In the rows, 128 means zero.
One turn or mirror swaps these rows in pairs. Which row does each one swap with?
romop: [124 111 152 113 168 139 108 147 129 152 159 172 130 136 149 142 120 134
 104]
Dud: [133 118 130 117 151 132 131 145 147 112 147 166 151 142 149 130 117 135
  98]
Dadup: [120 101 121 122 130 125 128 100 133 128 176 148 119 133 137 140 112 112
 130]
vob: [121 111 153 121 164 132 118 140 128 150 154 165 150 130 158 141 128 128
 102]
Beb: [129 131 128 120 159 126 120 144 143 114 141 160 145 142 140 137 126 136
 106]
nulis: [155 110 128  99 158 142 133 154 143 117 155 132 123 130 144 129 109 109
 102]
Zasum: [128 119 135 106 154 134 126 131 153 117 148 158 156 151 141 126 130 133
 101]
feri: [149 106 112  93 151 148 141 144 137 136 154 129 133 136 142 137 113 115
 100]
nof: [114 113 144 129 153 136 127 132 115 125 180 144 112 120 157 143 124 140
  92]
mizop: [131 125 129 121 158 138 130 136 149 113 149 162 151 157 149 134 126 133
 101]
koniz: [118 112 147 129 150 139 135 122 114 132 188 155 114 132 150 140 117 140
  92]
Zuzav: [116 103 123 122 134 130 124 103 140 123 169 145 107 138 138 134 108 114
 133]
ros: [121 114 146 126 159 146 133 122 125 138 192 153 113 125 159 132 121 143
  98]
fuzis: [157 117 123 104 156 147 122 157 143 120 153 134 126 129 146 135 109 110
 112]
fusu: [130  98 122 117 133 134 125  96 131 128 176 146 114 132 134 135 112 112
 128]
vonis: [108 116 147 135 156 144 132 129 124 126 187 148 117 126 149 137 119 143
  98]
tesu: [123 113 124 103 148 134 130 130 152 123 152 157 162 143 143 129 129 132
 102]
roz: [133  99 133 118 144 136 111 128 135 142 145 135 108 157 135 128 102 101
 116]
Tel: [134 111 150 123 168 133 107 132 124 155 168 164 136 141 151 123 118 132
  93]
ziga: [112 111 142 114 154 134 102 142 127 148 166 169 133 130 160 124 120 142
 114]
Siviv: [125 106 121 125 130 137 125  94 139 127 175 142 118 132 136 143 112 116
 124]
segif: [127 107 117 121 134 137 123  92 135 129 171 140 121 135 137 141 125 111
 128]
Tizag: [125 100 127 116 144 145 122 120 150 150 142 138 118 149 153 135 106  96
 127]
Vatem: [150 121 123 111 158 146 134 155 144 115 152 132 119 127 146 135 113 112
 103]
dad: [129 123 129 111 159 135 129 131 148 120 141 159 153 148 153 128 127 138
  99]
lebi: [134 101 132 106 146 152 115 131 140 150 145 146 114 152 136 146 108 100
 129]
fibem: [121 111 142 123 157 142 110 140 111 150 159 165 132 125 161 129 132 141
 115]
gep: [136 103 137 117 135 156 116 130 136 143 139 140 123 147 144 120 111 102
 131]
folor: [115 118 152 131 154 141 130 123 121 126 181 149 107 128 148 135 124 144
  95]
bak: [134 106 127 117 139 164 116 131 134 146 153 138 106 149 154 130 108 106
 134]
nagu: [123 114 133 102 148 141 121 140 149 125 148 153 159 152 144 131 127 137
 101]
pas: [117 123 147 132 155 143 136 124 123 134 187 143 109 126 153 139 124 139
  97]
zut: [139 104 115  87 150 132 131 145 148 132 149 124 130 133 139 139 113 115
 108]
Sidek: [135 101 125 118 141 144 117 140 136 137 136 139 122 153 152 128 104 105
 133]
gufud: [116 117 140 127 148 130 127 125 126 126 186 153 108 121 145 132 125 144
  93]
valuv: [125 103 123 114 135 152 116 129 121 145 142 136 111 142 146 132 119 110
 138]
zagam: [139  99 127 118 156 146 118 119 134 139 132 140 114 149 131 133 113 104
 128]
miz: [132 106 118 125 127 140 133  98 136 126 177 146 107 139 138 134 119 115
 120]
vaf: [149 112 116  96 158 138 132 148 143 121 146 129 122 127 147 131 108 112
 106]
kevek: [123 108 146 130 156 135 133 117 114 126 182 162 126 133 160 144 119 142
  98]
Rez: [125 114 125 121 137 132 122  98 133 130 178 143 108 136 126 137 114 113
 128]
fet: [145 109 113  90 157 137 130 149 144 128 160 128 125 128 138 131 111 111
 103]
tidi: [132 106 134 113 147 144 122 134 139 147 138 127 117 139 142 143 112  92
 127]
met: [142 128 134 124 163 135 129 142 147 120 148 159 149 147 154 142 127 135
 102]
Rizu: [124 110 156 116 157 140 106 149 124 147 157 160 137 124 155 115 120 134
 106]
rofen: [125  96 125 114 132 132 129 100 134 120 179 140 127 135 133 138 112 112
 128]
Tad: [126 117 143 112 168 141 111 149 131 156 158 153 141 132 158 117 125 140
 108]
mami: [118 114 149 122 172 131 112 143 136 152 160 162 131 125 168 130 116 130
 100]
geru: [121 112 123 110 144 137 121 100 134 131 169 127 102 133 129 139 113 114
 127]
Gata: [121 123 153 130 159 146 132 126 124 119 186 141 115 125 149 139 124 140
  98]
gufu: [145 120 116  94 152 148 134 142 152 129 150 127 126 130 135 124 114 115
 104]
Velig: [123 101 119 122 137 140 127 102 137 128 181 141 120 130 132 137 110 111
 134]
nozap: [125 100 148 115 176 136 117 140 118 147 152 162 133 128 148 129 123 141
  94]
faboz: [115 116 146 132 151 139 129 123 124 128 186 148 112 118 153 142 116 143
  92]

feri swaps with Beb
Gata swaps with rofen
fibem swaps with valuv
nulis swaps with Zasum
fet swaps with mizop
ros swaps with Zuzav

